Here are some points:
7 & 7 & -5 & 26 & 33 & -34 & 2 & -25 \\
1 & -13 & -1 & -23 & 45 & 16 & -1 & -20 \\
-7 & 7 & -5 & 25 & -37 & -19 & -8 & 16 \\
29 & -9 & -19 & -37 & 92 & 9 & 3 & -46 \\
6 & 10 & -3 & 67 & 46 & -62 & -6 & -36 \\
21 & 46 & -23 & -24 & -35 & 1 & -16 & 35 \\
29 & 38 & -5 & -63 & -45 & 28 & 4 & 37 \\
6 & 7 & -1 & 2 & 0 & -6 & -6 & 0 \\
27 & 33 & -20 & -40 & -1 & 22 & -9 & 17 \\
46 & 8 & -21 & -68 & 76 & 22 & -4 & -21 \\
7 & -13 & -7 & 39 & 97 & -40 & -3 & -57 \\
8 & -6 & -8 & 41 & 85 & -37 & -7 & -50 \\
-47 & -13 & 31 & 8 & -125 & 27 & 6 & 58 \\
0 & -5 & 11 & 49 & 73 & -40 & 5 & -48 \\
-4 & 5 & -5 & 79 & 50 & -70 & -9 & -32 \\
-4 & -13 & 4 & -11 & 13 & 18 & 3 & -11 \\
-63 & -65 & 47 & 20 & -46 & 21 & 26 & -1 \\
-33 & -61 & 41 & -7 & -18 & 39 & 23 & -16 \\
51 & 0 & -13 & -86 & 75 & 46 & -3 & -18 \\
52 & 85 & -53 & 3 & 24 & -52 & -24 & 16 \\
-4 & -2 & 3 & 53 & 48 & -41 & 2 & -34 \\
-38 & -30 & 30 & 20 & -15 & 4 & 13 & -2 \\
-2 & -28 & 9 & -49 & -2 & 42 & 5 & 1 \\
-37 & -58 & 30 & 27 & 28 & 8 & 16 & -33 \\
-43 & -51 & 32 & 25 & -38 & 17 & 10 & -3 \\
-8 & -17 & 16 & 11 & 28 & -9 & 11 & -26 \\
2 & 22 & -1 & 22 & -17 & -18 & 2 & 11 \\
22 & 89 & -40 & 31 & -98 & -42 & -21 & 67 \\
-36 & -20 & 14 & 40 & -50 & -5 & 2 & 17 \\
-38 & -62 & 34 & 24 & 24 & 10 & 10 & -33 \\
-7 & -8 & 4 & -34 & -20 & 35 & 12 & 8 \\
3 & -25 & -1 & 17 & 102 & -22 & 5 & -52 \\
-34 & -19 & 15 & -13 & -40 & 26 & 4 & 15 \\
-8 & -2 & 11 & 44 & 11 & -26 & -1 & -12 \\
26 & -7 & -7 & -21 & 49 & 7 & -4 & -24 \\
33 & 16 & -20 & -79 & 12 & 42 & -2 & 10 \\
13 & 9 & -12 & -58 & 1 & 27 & -1 & 14 \\
8 & 35 & -9 & 19 & -11 & -35 & -7 & 6 \\
-34 & -35 & 25 & 20 & -40 & 10 & 7 & 8 \\
2 & 17 & 5 & 13 & -61 & -3 & 0 & 31 \\
-19 & -7 & 10 & 28 & -36 & -4 & 8 & 6 \\
-16 & -22 & 28 & 26 & -12 & -8 & 12 & -6 \\
0 & -13 & 0 & 10 & 37 & -9 & 1 & -31 \\
18 & 17 & -19 & -70 & -37 & 43 & -10 & 49 \\
-7 & -11 & 7 & -17 & -3 & 21 & 2 & 5 \\
-8 & 12 & 7 & 40 & -33 & -22 & 0 & 13 \\
27 & -3 & -9 & -39 & 5 & 26 & 5 & 4 \\
-7 & 1 & 8 & 70 & 3 & -46 & -2 & -11 \\
-29 & 4 & 21 & 43 & -40 & -17 & 11 & 11 \\
-18 & 2 & 12 & 33 & -44 & -21 & 1 & 21 \\
-32 & -55 & 35 & -27 & 3 & 44 & 25 & -18 \\
-65 & -30 & 28 & -10 & -127 & 52 & 8 & 73 \\
39 & 34 & -23 & -30 & 69 & -13 & 2 & -21 \\
33 & -4 & -15 & -19 & 102 & -13 & -2 & -45 \\
-37 & -35 & 33 & -3 & -67 & 40 & 15 & 20 \\
23 & 12 & -6 & 41 & 66 & -44 & 2 & -37 \\
39 & 23 & -16 & -45 & 45 & 15 & -7 & -6 \\
42 & 86 & -45 & 8 & -17 & -47 & -27 & 40 \\
13 & 8 & -1 & 14 & 20 & -13 & 1 & -14 \\
-75 & -93 & 62 & 39 & -65 & 39 & 26 & -5 \\
38 & 37 & -27 & 3 & 67 & -33 & -7 & -30 \\
34 & 39 & -28 & 30 & 65 & -53 & -9 & -26 \\
20 & 53 & -40 & -8 & -34 & -22 & -20 & 40 \\
50 & 78 & -40 & -24 & -41 & -16 & -25 & 51 \\
39 & -11 & -15 & -58 & 60 & 31 & -9 & -19 \\
-28 & -33 & 4 & -31 & -25 & 42 & -2 & 8 \\
Here are 40 more points, each followed by its number:
0 & 0 & -11 & -49 & -32 & 41 & -5 & 26 \\ 0
-46 & -71 & 35 & -16 & -10 & 44 & 18 & -16 \\ 1
33 & 58 & -30 & -8 & -18 & -20 & -5 & 28 \\ 2
41 & 13 & -10 & -32 & 55 & 2 & -1 & -21 \\ 3
5 & -5 & 4 & 10 & 49 & -8 & -3 & -18 \\ 4
-1 & 9 & -4 & 13 & -7 & -9 & -8 & 12 \\ 5
58 & 37 & -34 & -11 & 97 & -30 & -19 & -34 \\ 6
-51 & -86 & 51 & 62 & 48 & -3 & 26 & -68 \\ 7
-15 & 11 & 12 & -7 & -118 & 26 & -4 & 63 \\ 8
34 & 15 & -22 & -65 & 66 & 17 & -4 & -10 \\ 9
-7 & -7 & 9 & 23 & 3 & -16 & 9 & -15 \\ 10
22 & 39 & -21 & -12 & -16 & -6 & -13 & 27 \\ 11
14 & -15 & 2 & -68 & 22 & 41 & 8 & -5 \\ 12
-13 & -7 & 14 & 41 & 3 & -24 & -3 & -14 \\ 13
-15 & 0 & 11 & -3 & -43 & 15 & -2 & 22 \\ 14
-20 & -27 & 6 & 46 & 8 & -19 & -5 & -21 \\ 15
4 & -3 & 11 & 19 & 27 & -19 & 10 & -23 \\ 16
-10 & 16 & -1 & 51 & -31 & -39 & -9 & 12 \\ 17
-2 & -38 & 25 & -49 & 23 & 43 & 11 & -7 \\ 18
2 & 53 & -17 & 35 & -49 & -40 & -10 & 25 \\ 19
-19 & -53 & 35 & 12 & 25 & 14 & 19 & -41 \\ 20
-14 & 11 & 2 & -14 & -51 & 11 & 2 & 26 \\ 21
0 & -5 & 4 & -1 & 37 & -3 & 2 & -21 \\ 22
13 & -46 & 5 & -66 & 69 & 61 & 9 & -32 \\ 23
-14 & -28 & 19 & 52 & 46 & -27 & 8 & -41 \\ 24
-34 & -54 & 29 & -6 & -38 & 31 & 18 & 3 \\ 25
23 & 21 & -24 & -53 & 18 & 26 & -14 & 11 \\ 26
13 & 5 & -14 & -9 & 6 & -3 & -8 & -3 \\ 27
-42 & -62 & 36 & 56 & 30 & -10 & 20 & -44 \\ 28
-50 & -96 & 45 & -10 & 15 & 50 & 37 & -40 \\ 29
34 & 65 & -37 & -18 & -38 & -24 & -17 & 39 \\ 30
70 & 44 & -43 & -30 & 98 & -18 & -21 & -27 \\ 31
-10 & -54 & 18 & -33 & 47 & 38 & 4 & -38 \\ 32
-2 & -16 & 3 & 4 & 28 & 3 & -3 & -17 \\ 33
-48 & -12 & 25 & 0 & -109 & 27 & 9 & 50 \\ 34
3 & 20 & -6 & 18 & -10 & -17 & -8 & 12 \\ 35
-66 & -97 & 64 & 37 & 15 & 24 & 31 & -42 \\ 36
42 & 76 & -31 & 27 & 16 & -63 & -12 & 12 \\ 37
9 & 5 & 7 & 22 & -13 & -10 & 0 & 1 \\ 38
4 & -43 & 8 & 36 & 113 & -25 & -1 & -67 \\ 39
Which two of these numbered points are nearest to each point below, looking only along the 3 directions in which the first points spread most? Their numbers follow each, nearest first.
3 & 1 & 4 & -62 & -37 & 51 & 7 & 24 \\ > 0 21
-7 & -4 & -8 & 4 & -7 & 2 & 0 & 8 \\ > 5 38
-4 & -12 & 10 & 81 & 64 & -71 & 8 & -52 \\ > 24 39
27 & 20 & -8 & -26 & 37 & -2 & -1 & -11 \\ > 3 27
-8 & -40 & 16 & -68 & 57 & 56 & 14 & -31 \\ > 23 32
-6 & -3 & -9 & -41 & -28 & 42 & -5 & 23 \\ > 0 21
5 & -11 & 9 & 19 & 52 & -20 & 4 & -33 \\ > 4 16
-43 & -10 & 22 & 4 & -118 & 23 & 6 & 62 \\ > 34 8
23 & 22 & -13 & -22 & 19 & -8 & -2 & 0 \\ > 27 26
-5 & -8 & -3 & -1 & -11 & 4 & 0 & 6 \\ > 5 38
20 & 77 & -26 & 80 & -21 & -78 & -18 & 21 \\ > 37 19
-6 & 22 & 1 & 57 & -38 & -39 & -8 & 10 \\ > 17 19
8 & -9 & -9 & 54 & 74 & -49 & -7 & -52 \\ > 24 39
-10 & 19 & -5 & 45 & -28 & -33 & -3 & 10 \\ > 17 35
-6 & -10 & 13 & 27 & 6 & -9 & -3 & -18 \\ > 10 13
1 & 71 & -29 & 60 & -69 & -57 & -25 & 58 \\ > 19 17
-7 & 4 & -1 & 32 & 26 & -22 & -4 & -30 \\ > 16 10
-2 & -37 & 13 & 42 & 92 & -28 & 11 & -66 \\ > 39 24
-22 & -27 & 22 & 29 & 7 & -8 & 18 & -25 \\ > 15 10
-1 & 53 & -18 & 39 & -64 & -37 & -11 & 43 \\ > 19 17
Now 40 new points, numbered from 0 again:
-7 & -2 & -4 & -16 & -3 & 13 & -2 & 8 \\ 0
2 & 32 & -18 & 45 & -18 & -39 & -9 & 14 \\ 1
5 & -7 & -4 & -66 & -10 & 52 & -1 & 13 \\ 2
18 & 1 & -1 & -29 & 32 & 18 & 7 & -12 \\ 3
-30 & -61 & 30 & -14 & 16 & 42 & 18 & -23 \\ 4
-90 & -80 & 58 & 54 & -83 & 15 & 28 & 12 \\ 5
14 & 1 & 5 & -13 & 29 & 4 & 0 & -16 \\ 6
29 & 25 & -26 & -26 & 23 & 0 & -11 & 5 \\ 7
-6 & 12 & -5 & -2 & -35 & -1 & -7 & 25 \\ 8
17 & -21 & -3 & 7 & 101 & -17 & 3 & -62 \\ 9
-7 & -21 & 8 & -44 & 1 & 41 & 3 & 1 \\ 10
17 & 113 & -47 & 60 & -107 & -78 & -26 & 77 \\ 11
-13 & -35 & 25 & -19 & -2 & 39 & 14 & -8 \\ 12
18 & 101 & -39 & 67 & -78 & -80 & -28 & 58 \\ 13
-13 & -16 & 5 & -17 & -31 & 23 & 4 & 18 \\ 14
-27 & -56 & 24 & 32 & 25 & -3 & 16 & -34 \\ 15
6 & -7 & -5 & 49 & 66 & -48 & -8 & -41 \\ 16
-31 & -63 & 48 & 37 & 29 & -6 & 22 & -51 \\ 17
-45 & -46 & 28 & 17 & -52 & 23 & 12 & 5 \\ 18
16 & 66 & -28 & 1 & -74 & -16 & -16 & 64 \\ 19
9 & -29 & 3 & -69 & 39 & 40 & 2 & -10 \\ 20
-7 & -33 & 19 & -13 & 47 & 13 & 7 & -32 \\ 21
-12 & 36 & -3 & 5 & -105 & -2 & -7 & 53 \\ 22
-33 & -42 & 24 & -35 & -15 & 41 & 19 & 0 \\ 23
-61 & -56 & 44 & 41 & -31 & 1 & 20 & -7 \\ 24
46 & 54 & -43 & -97 & -33 & 45 & -22 & 49 \\ 25
-11 & -34 & 10 & -49 & -13 & 51 & 7 & -4 \\ 26
29 & 23 & -20 & -29 & 19 & 1 & -5 & -5 \\ 27
3 & 13 & -9 & -25 & -11 & 6 & -7 & 17 \\ 28
22 & 1 & -22 & -20 & 70 & -8 & -4 & -27 \\ 29
-9 & 30 & -1 & 45 & -39 & -32 & -7 & 24 \\ 30
-10 & 46 & -10 & 70 & -57 & -51 & -12 & 36 \\ 31
-33 & -37 & 29 & 48 & -20 & -2 & 16 & -6 \\ 32
31 & 9 & -14 & -62 & 20 & 29 & -2 & 10 \\ 33
56 & 38 & -32 & -14 & 120 & -26 & -15 & -41 \\ 34
-13 & -44 & 20 & 20 & 33 & -2 & 7 & -38 \\ 35
58 & 54 & -44 & 32 & 103 & -79 & -16 & -39 \\ 36
2 & 52 & -34 & 30 & -30 & -36 & -22 & 31 \\ 37
25 & -31 & -5 & -82 & 71 & 50 & 13 & -36 \\ 38
3 & -33 & 18 & -54 & -5 & 54 & 12 & 3 \\ 39
The same question for these:
-26 & -14 & 16 & 41 & -8 & -16 & 7 & -8 \\ > 32 15
43 & 36 & -25 & 46 & 70 & -60 & -18 & -36 \\ > 36 16
-27 & -64 & 38 & 38 & 52 & -1 & 17 & -52 \\ > 17 15
-13 & 8 & 1 & 6 & -36 & 7 & 2 & 26 \\ > 8 14
11 & 14 & -3 & 43 & 74 & -52 & -3 & -35 \\ > 16 9
3 & 18 & -10 & 53 & 37 & -52 & -21 & -25 \\ > 16 1
-15 & -35 & 9 & 24 & 28 & -6 & 5 & -31 \\ > 35 15
3 & 65 & -22 & 75 & -66 & -68 & -18 & 36 \\ > 31 13
-31 & -53 & 26 & -22 & -17 & 45 & 12 & -4 \\ > 23 12
28 & -23 & 0 & -1 & 99 & -9 & 5 & -44 \\ > 9 29
23 & 34 & -22 & -18 & -8 & -4 & -9 & 19 \\ > 28 7
50 & 23 & -34 & -26 & 73 & -3 & -10 & -20 \\ > 29 34
55 & 26 & -27 & -80 & 55 & 34 & -8 & -6 \\ > 33 27
9 & -7 & -5 & -28 & 53 & 6 & 1 & -30 \\ > 3 29
8 & -14 & 11 & -5 & 54 & 0 & 5 & -30 \\ > 21 6
-8 & -23 & 3 & -50 & -18 & 43 & 4 & 19 \\ > 26 10
-3 & 51 & -11 & 63 & -41 & -59 & -10 & 23 \\ > 31 30
5 & 86 & -32 & 51 & -112 & -52 & -20 & 75 \\ > 11 13
-11 & -43 & 21 & -30 & 3 & 36 & 12 & -9 \\ > 12 23
-12 & -26 & 17 & -11 & -22 & 26 & 3 & 3 \\ > 14 12
